Each named move below is a turn or a mirror, shown by a few rows before and after it. Which moves, in which order, take the first row of each later pair to the second? The first pair is answered.
move Q847:
[5 23 -74 -139 -93 -62 -65 -124 104 -253]  ->  [-119 -50 -84 91 -60 -15 -201 90 -185 -108]
[-87 -149 -29 34 69 23 -105 163 -24 -14]  ->  [-2 -98 -21 -127 47 -7 -5 15 180 -115]
[186 12 301 217 19 17 139 105 -118 184]  ->  [276 70 303 51 0 -17 237 -47 93 80]
[-87 50 37 -70 -96 78 53 -264 76 -96]  ->  [-191 -12 35 133 -68 117 -68 -74 -181 28]
move Q749:
[-164 -133 -261 -108 85 -22 -155 176 38 -265]  ->  [-161 -128 -261 -101 85 -22 -153 180 40 -265]
[91 126 -79 -109 19 17 -57 85 -17 -88]  ->  [-31 52 37 -101 13 76 -30 -32 63 -184]
[-26 169 -162 -4 -72 10 -125 -124 -144 -2]  ->  [-125 102 -59 0 -73 62 -103 -217 -79 -80]
[154 38 -106 121 -23 -156 81 13 -66 197]  ->  [-84 -112 126 131 -32 -47 142 -213 87 8]
move Q919:
[2 -46 -111 25 61 9 -160 228 -213 6]  ->  [16 -102 10 78 63 -7 -110 260 -198 47]
[-209 128 -173 -41 -52 43 -89 -265 -24 -133]  ->  [-152 -105 304 161 -31 -33 118 -143 22 57]
[-47 120 -110 -185 -59 37 -3 -267 203 -251]  ->  [4 -88 327 -7 -43 -28 181 -146 246 -76]
[-18 12 -115 28 40 16 -52 93 -85 35]  ->  [0 -40 -4 74 38 -3 0 122 -75 79]
move Q133:
[311 45 -173 -186 158 -151 -89 354 256 139]  ->  [251 -42 -82 -247 185 -129 -53 317 375 34]
[35 44 -21 -100 -31 -35 51 -5 105 -85]  ->  [72 115 -86 -65 -47 -49 33 6 23 -16]
[-84 -105 2 -259 27 137 -249 19 -28 -269]  ->  [-33 61 -144 -243 -22 129 -276 -63 -118 -202]
move Q104:
[146 -80 209 79 82 106 42 -55 60 14]  ->  [103 -149 130 -10 137 124 -37 40 91 -95]
[152 108 -22 38 22 -103 7 110 -96 195]  ->  [104 24 146 97 14 -93 76 78 -56 205]
[-116 68 -147 -1 -44 36 -118 -142 -100 -142]  ->  [-87 114 -95 65 -78 25 -65 -204 -123 -68]
[12 -155 172 -225 -10 52 135 -89 296 -184]  ->  [51 -78 -85 -341 15 46 18 -7 257 -239]
Now pairs of rows:
Between the rows of a pair lie two moves.
[163 156 -39 4 -41 -144 83 101 -82 220]  ->  [104 -48 87 2 38 -144 71 266 -24 158]  Q919, Q133
[123 -172 -53 -109 138 -44 -58 129 121 -77]  ->  [169 -43 -197 -133 102 -50 -83 80 73 -50]  Q749, Q104
[-67 -124 225 114 140 -50 92 136 -146 50]  ->  [-154 -130 95 -122 162 10 42 -12 64 -238]  Q104, Q133
[-131 12 65 -4 47 38 -34 98 29 -80]  ->  [-85 19 31 -44 59 13 -30 135 51 -78]  Q749, Q133
[-200 -328 269 147 79 66 -55 169 21 -72]  ->  [264 -44 23 -242 35 -128 112 58 336 -105]  Q749, Q847
[110 -171 113 204 48 27 -36 275 64 -7]  ->  [165 15 -159 -84 15 32 -54 47 251 -219]  Q847, Q919
[-38 20 128 75 -71 17 46 102 -3 63]  ->  [-50 129 -95 -18 -83 43 -54 56 -33 -10]  Q749, Q919
[-83 16 -93 -35 34 -77 -69 -66 80 -40]  ->  [29 -16 -3 39 44 -146 -8 65 41 98]  Q919, Q749
[223 95 -55 -10 24 -110 53 94 -71 131]  ->  [-77 -126 79 -118 79 34 13 -48 130 -202]  Q749, Q104
[371 264 -24 -59 -86 -148 103 -127 -3 198]  ->  [156 -3 328 228 -46 -82 114 1 -133 295]  Q847, Q104
[-86 201 -264 -204 -34 79 -232 -96 -36 -226]  ->  [-23 347 -182 -74 -129 55 -124 -270 -94 -66]  Q749, Q104
[128 168 -104 104 -136 -2 -63 113 -209 169]  ->  [-52 -202 251 -50 -41 64 40 82 168 -151]  Q133, Q133
[38 -30 -72 -31 64 -14 -62 140 -29 -10]  ->  [13 -54 -3 -102 57 7 -1 10 100 -105]  Q847, Q749
[-37 105 -187 -55 5 85 -56 -115 197 -49]  ->  [67 4 64 183 14 -6 39 115 59 235]  Q133, Q919
[-215 99 -162 115 -67 150 -156 -182 -221 -59]  ->  [-259 -201 85 175 36 128 -139 107 -180 -53]  Q133, Q133
[-170 5 156 109 -124 74 37 -375 36 -41]  ->  [-84 121 71 220 -154 29 15 -305 -143 140]  Q133, Q919
[-47 38 161 193 -7 29 72 -191 2 143]  ->  [-31 -72 232 193 38 7 70 -33 12 155]  Q749, Q104
[-249 -130 -5 -60 94 70 -168 86 -50 -175]  ->  [7 34 -139 -281 73 -42 -74 24 123 -192]  Q749, Q847
[-88 17 -211 -112 71 31 -163 208 42 -105]  ->  [-250 61 15 -13 -32 129 -37 -186 120 -150]  Q104, Q749
[55 88 -10 -45 -26 -35 62 -111 9 26]  ->  [-30 -64 84 64 24 -15 17 63 -77 63]  Q847, Q133
[201 92 34 -287 85 72 156 -25 376 -270]  ->  [398 286 -62 -201 30 -13 191 4 231 -34]  Q749, Q104
[-2 35 86 -19 28 18 39 41 74 -87]  ->  [17 133 -40 -28 3 25 -7 13 22 -68]  Q919, Q133
[77 -82 61 -117 -42 -97 6 -99 157 -79]  ->  [148 -18 103 -20 -80 -131 59 -105 84 62]  Q133, Q919
[116 -140 -359 -113 36 -2 -134 137 -71 -64]  ->  [262 77 -326 -45 -79 -58 4 -81 -93 104]  Q847, Q104
[-90 -65 26 188 55 -10 23 114 21 181]  ->  [-180 -134 38 48 75 34 18 14 195 -23]  Q104, Q133
[-14 -188 195 -45 54 -57 44 129 127 75]  ->  [87 -6 -165 -167 50 -85 -89 192 37 71]  Q104, Q104
[-203 -11 34 3 87 105 95 -336 -41 -196]  ->  [-241 1 -24 156 98 122 4 -209 -263 -66]  Q847, Q133
[-106 127 -161 15 -35 101 -104 -165 -26 -30]  ->  [-33 -47 213 181 -19 33 67 -36 -9 141]  Q749, Q919
[27 152 -146 -109 -75 130 42 -220 161 -90]  ->  [262 101 22 41 -54 -17 157 68 62 209]  Q919, Q749
[-336 -274 160 164 102 153 7 -51 -23 -126]  ->  [226 77 -318 -9 100 -110 -12 265 -139 162]  Q847, Q749
[-117 -173 89 32 102 101 -95 69 -71 -130]  ->  [-75 89 -122 -15 15 120 -113 -166 -113 -124]  Q133, Q133
[135 198 -257 -131 -35 -46 -36 43 -18 -10]  ->  [69 72 222 101 -89 -28 192 -130 47 112]  Q104, Q104
[-79 -179 29 -61 61 38 -41 21 89 -188]  ->  [-108 -60 -78 -65 17 72 -67 -115 52 -203]  Q847, Q133
[-87 -22 -194 186 26 -3 -26 -129 -36 -96]  ->  [-76 -112 19 234 28 -17 83 -147 38 -67]  Q919, Q133
[-90 153 -193 151 -60 79 -179 -66 -294 97]  ->  [162 222 -205 76 -57 -53 -82 18 -233 203]  Q847, Q133
[-11 186 -242 102 44 -39 -131 114 -195 154]  ->  [184 191 -200 -2 59 -143 -18 174 -61 185]  Q847, Q133
[-119 14 -173 47 -63 88 -119 -7 -208 77]  ->  [59 -17 87 -117 -86 2 158 -193 162 -1]  Q919, Q847
[-140 -127 47 69 83 -18 -87 119 -50 37]  ->  [-181 -87 -62 -21 83 14 -133 46 -4 -71]  Q919, Q133
[-43 -94 -3 137 2 -10 9 43 -179 -18]  ->  [-44 -97 -51 109 15 -10 -16 69 -176 -43]  Q104, Q104
[-256 -106 31 176 55 139 -159 40 -185 17]  ->  [-92 11 2 -160 9 85 13 -264 207 -194]  Q919, Q847
[11 -32 -2 -31 -16 35 325 -18 154 65]  ->  [2 56 -148 -92 -28 55 271 -77 146 12]  Q104, Q133
[66 -36 -1 -12 43 -51 -18 231 -55 170]  ->  [-1 -151 156 -78 57 -24 46 141 114 40]  Q104, Q133
[0 -181 99 101 91 -46 -36 339 -81 87]  ->  [220 -49 39 -178 52 -128 118 150 227 -32]  Q847, Q749
[-5 -55 -4 -137 8 71 61 -29 138 -28]  ->  [96 -1 -92 -127 11 20 33 84 56 63]  Q749, Q133
[184 131 213 222 -132 -90 181 -115 -71 299]  ->  [249 -37 189 164 -23 -153 110 241 -71 292]  Q104, Q749
[-211 -164 227 54 71 -10 -139 209 -36 -89]  ->  [-113 -23 75 -219 38 -28 -85 -28 211 -282]  Q847, Q919
[-225 -217 144 55 110 105 -81 113 0 -148]  ->  [-168 -68 -161 -99 105 101 -188 110 -22 -217]  Q104, Q133
[258 196 -56 29 -150 -224 102 33 -72 200]  ->  [246 220 -112 20 -148 -209 66 30 -102 188]  Q847, Q919
[-130 -124 -94 123 33 108 -14 -64 67 10]  ->  [-106 -129 -23 166 23 93 30 -74 58 67]  Q133, Q919
[-220 -54 -102 3 57 130 -150 17 -81 -163]  ->  [-162 -132 -60 6 100 84 -143 172 -80 -123]  Q919, Q104
[-35 93 70 209 -114 12 62 -78 -45 70]  ->  [29 112 65 191 -115 -19 92 -52 -26 101]  Q847, Q133
[97 94 97 -59 -75 -41 167 -252 145 -7]  ->  [30 13 121 -91 -48 -9 140 -234 195 -89]  Q919, Q104
[-157 58 -82 166 3 124 -76 -49 -125 -5]  ->  [-75 34 -5 228 13 62 -26 57 -155 108]  Q919, Q749
[-49 -227 -76 -186 71 43 -142 74 81 -218]  ->  [147 -241 222 37 32 -78 64 160 14 104]  Q104, Q919
[-51 -129 105 59 -19 -2 -27 61 -86 -55]  ->  [-64 -64 -33 -64 -23 17 -66 -30 -14 -174]  Q133, Q104
[-79 -131 39 -192 98 56 -5 -1 205 -171]  ->  [-213 -119 -13 -104 84 128 -95 -44 84 -178]  Q847, Q133
[6 24 -153 -58 5 67 18 -44 127 -66]  ->  [77 -39 32 100 8 7 96 91 42 120]  Q133, Q919
[137 46 -60 -95 -39 -154 -23 -183 6 -40]  ->  [103 -130 150 -52 5 -162 30 -92 67 -45]  Q919, Q104
[139 -168 201 -73 91 -125 -16 307 2 43]  ->  [80 -32 -152 -239 95 -66 -193 242 -24 -122]  Q919, Q133
[-150 281 -146 161 -200 -59 -83 -425 -148 43]  ->  [-299 -252 407 220 -52 -52 26 -144 59 -59]  Q919, Q104
[-117 -103 -43 51 103 30 -85 241 -102 -40]  ->  [-100 -8 -169 16 77 36 -126 190 -131 -51]  Q749, Q104
[-137 -83 82 146 -28 168 77 -67 -170 118]  ->  [100 65 -11 -117 -55 68 213 -211 91 34]  Q749, Q847
[302 -20 94 66 40 -75 8 154 -84 216]  ->  [116 -204 339 82 54 10 63 37 53 71]  Q104, Q749
[-187 -40 64 66 -25 56 -31 -139 38 -40]  ->  [39 24 -9 118 -17 -64 -13 98 -84 180]  Q749, Q919
[-99 173 -8 87 -20 112 -6 -256 -56 49]  ->  [-135 76 94 197 13 111 -20 -131 -131 119]  Q133, Q749
[-106 -155 75 -120 89 -140 0 -47 125 -118]  ->  [69 -45 -105 -116 93 -227 -51 140 -7 37]  Q749, Q847
[-158 -128 -17 -15 -27 82 -160 60 180 -192]  ->  [-70 33 -236 -35 -56 55 -230 74 70 -124]  Q104, Q847
[154 164 -126 3 -20 -55 -78 48 -79 182]  ->  [-192 -53 149 130 -16 105 -81 -115 -37 31]  Q749, Q847
[-250 -117 271 171 9 92 52 -125 13 -12]  ->  [-274 24 -101 -55 16 134 -98 -200 54 -210]  Q104, Q133
[1 -152 193 34 38 -14 28 -9 147 -2]  ->  [29 120 -175 -59 -20 14 -87 -158 63 -38]  Q919, Q104
[-80 -127 185 -27 -5 29 30 50 212 -18]  ->  [121 189 -155 -98 -68 -36 -14 -4 100 86]  Q133, Q749
[-294 -127 61 41 -5 126 -107 -150 36 -223]  ->  [-68 189 -298 55 -70 41 -176 -105 -180 -10]  Q133, Q749
[53 77 -191 102 -23 -3 -69 -22 -226 158]  ->  [8 -178 -21 103 70 -11 -75 212 -172 112]  Q133, Q104
[-70 -113 108 -56 12 16 127 -40 181 -98]  ->  [-134 39 -89 153 -28 63 -31 12 -170 86]  Q133, Q847
[-24 52 -231 58 34 102 -64 1 -260 -64]  ->  [-49 -10 79 218 -17 107 92 -129 -232 34]  Q104, Q104
[-71 -16 -117 -121 10 117 -95 -123 168 -25]  ->  [34 -89 136 98 4 38 25 23 54 242]  Q133, Q919
[-56 207 -388 -160 -4 168 -230 -1 38 -260]  ->  [-21 -39 360 -9 -45 115 189 -208 343 -170]  Q919, Q133
[-75 120 -24 81 -118 35 -16 -178 -100 37]  ->  [-57 9 134 163 -96 9 33 -71 -107 107]  Q919, Q133
[-19 39 -241 78 4 47 -196 83 -196 12]  ->  [-200 -6 -116 109 -30 144 -167 -138 -123 -101]  Q749, Q133
[-75 47 -85 62 39 -2 -69 99 -92 4]  ->  [-44 59 -8 123 11 -16 -10 64 -108 79]  Q104, Q919
[-10 -122 81 -237 9 -2 78 -52 330 -261]  ->  [265 12 -167 -239 36 -144 13 254 141 -33]  Q749, Q133
[86 15 -16 -165 -14 -10 25 6 64 -151]  ->  [147 114 2 -92 -68 -31 82 -76 14 -44]  Q104, Q104
[-36 63 48 -157 -75 -23 93 -168 160 -74]  ->  [-7 183 -104 39 -99 -35 -13 -26 -156 152]  Q133, Q847
[-145 146 -89 76 -90 125 -94 -415 -23 5]  ->  [-215 38 36 248 -64 141 -118 -282 -157 116]  Q133, Q749
[79 -140 -295 -35 -30 -91 -123 233 29 142]  ->  [9 -332 -7 -84 -6 -68 12 140 262 6]  Q919, Q133
[-302 83 -95 236 9 172 -175 -65 -264 95]  ->  [-403 -160 138 156 81 204 -118 -45 -51 -85]  Q133, Q133
[-199 -144 -7 35 -3 84 -112 8 14 -84]  ->  [-194 -57 -50 5 -44 95 -93 -123 43 -103]  Q919, Q133
[-25 30 -177 -117 9 52 -88 -58 -18 -121]  ->  [21 123 -151 -52 -48 35 -35 -153 -59 -27]  Q749, Q104
[-11 -153 233 -81 28 -65 171 -106 417 -178]  ->  [133 108 -316 -272 36 -100 -40 3 285 -200]  Q104, Q104
[2 -213 97 -137 154 -197 17 311 130 -224]  ->  [-225 -124 -67 107 123 -79 -187 309 -238 -121]  Q133, Q847
[196 146 -5 -153 31 -44 16 87 147 -59]  ->  [114 42 77 59 61 -24 -51 281 -64 86]  Q919, Q847
[-165 134 -15 101 4 138 -151 -153 12 23]  ->  [-3 237 -114 -27 -4 69 -99 -169 98 29]  Q749, Q847
[-211 -29 67 233 -99 58 -30 96 -211 122]  ->  [-279 -11 -116 109 -70 102 -144 98 -185 -17]  Q104, Q919
[353 63 -15 -43 71 -162 187 11 41 158]  ->  [211 -181 187 -63 140 -120 200 79 163 23]  Q104, Q104
[-109 -198 240 170 -12 36 233 -290 42 15]  ->  [-134 -41 65 285 -60 64 130 -317 -180 130]  Q133, Q847
[74 -52 -1 24 19 20 91 1 193 38]  ->  [61 -58 -44 115 31 20 33 117 53 124]  Q749, Q847
[155 -105 -151 -139 106 -190 107 243 219 -12]  ->  [261 78 -106 -3 5 -233 213 85 124 189]  Q104, Q104
[69 6 -22 -215 17 -27 64 -30 223 -147]  ->  [107 -8 -27 -216 28 -54 62 41 207 -121]  Q919, Q104
[-160 1 22 85 -54 153 -183 -54 -83 -177]  ->  [34 152 -33 172 -101 67 -131 2 -214 44]  Q749, Q104
[158 -40 92 76 56 -47 89 174 -40 213]  ->  [34 -152 186 -77 77 21 130 17 203 -37]  Q104, Q133
[100 -13 -55 5 15 -68 -5 66 -53 69]  ->  [69 -71 73 48 8 -55 43 38 -24 80]  Q104, Q104
[350 -88 89 -16 45 -144 112 117 265 9]  ->  [356 79 -252 -74 37 -127 -53 147 126 -16]  Q919, Q133
[100 2 -182 -101 131 78 -115 282 -56 -89]  ->  [67 -78 -99 -159 145 91 -80 254 57 -185]  Q133, Q847
[127 18 -112 -89 -13 -56 48 50 -3 5]  ->  [-17 -120 64 -65 5 8 81 -21 79 -92]  Q133, Q749
[38 -100 -123 -237 73 -46 -111 146 151 -143]  ->  [129 101 -266 -217 4 -71 -106 40 66 -43]  Q749, Q104
[137 98 64 -14 -80 37 208 -114 28 117]  ->  [143 83 72 39 -71 25 198 -46 -28 171]  Q749, Q133
